Each row has a name. Each question is about the rows just above it.

[ 11.8   1.5  -0.1   5.6  25.1  16.6   0.2 -39.2   9.4 -26.2 -22.3  84.1
   5.8  -4.4]  q994
[ 14.3  -2.8  -2.8   6.3  26.5  24.9   1.9 -50.2  13.4 -32.4 -20.4  70.0
   5.3  -6.5]  q288
[ 11.8   1.5  -0.1   3.5  22.0  16.6   0.2 -39.2   9.4 -26.2 -17.3  55.8
   3.3  -9.7]  q920
[ 13.4  -1.0  -2.0   5.5  25.1  22.5   1.1 -46.2  12.6 -30.3 -19.3  66.1
   4.8  -7.9]  q931
[ 12.7   0.2  -1.2   3.5  22.0  16.6   0.3 -39.2  11.6 -28.5 -18.5  62.5
   4.2  -8.9]  q291
[ 11.8   1.5  -0.1   3.5  22.0  16.6   0.2 -39.2   9.4 -26.2 -22.3  84.1
   5.8   3.3]  q15
[ 15.4  -6.5  -4.6   8.1  28.7  30.0   4.1 -57.9  13.9 -36.2 -21.9  79.0
   5.9  -1.3]  q78
After [  5.6  25.1  16.6   0.2 -39.2], its row goes on with	[  9.4 -26.2 -22.3  84.1   5.8  -4.4]
The rest of the row after [ 5.5 25.1]:	[ 22.5   1.1 -46.2  12.6 -30.3 -19.3  66.1   4.8  -7.9]
The rest of the row after [25.1 22.5]:	[  1.1 -46.2  12.6 -30.3 -19.3  66.1   4.8  -7.9]

[-27.2  25.3 -27.2   9.4 -27.2 -27.2 -19.2] : q960
[-42.2   9.5  -6.4 -17.4  24.6  -6.4  22.7] : q550
[ 41.9  25.3  -5.1 -12.2   4.3   2.0 -14.4] : q966
[-16.1 -62.7  48.5 -16.1  48.5 -16.1 -16.1] : q33
[  2.8  25.3 -20.7 -20.7 -20.7 -28.8 -28.8] : q248
[ 37.5  19.4 -10.8 -22.5 -23.9  28.0 -39.6] : q769
[  9.5 -38.3   2.5 -37.3 -10.9  64.0   3.2] : q505
[-10.1   7.8  23.1   7.8   7.8  -8.8  25.6] : q762
[-15.2 -44.1 -11.2   9.4 -25.8 -37.7  59.8] : q343
Times [9.6] occurs in q550:	0
Times [-16.1] occurs in q33:	4
After [-11.2   9.4], its row goes on with	[-25.8 -37.7  59.8]
How many times does q960 hold [-27.2]?	4
Times [-20.7] occurs in q248:	3
Count of [7.8] in q762:	3

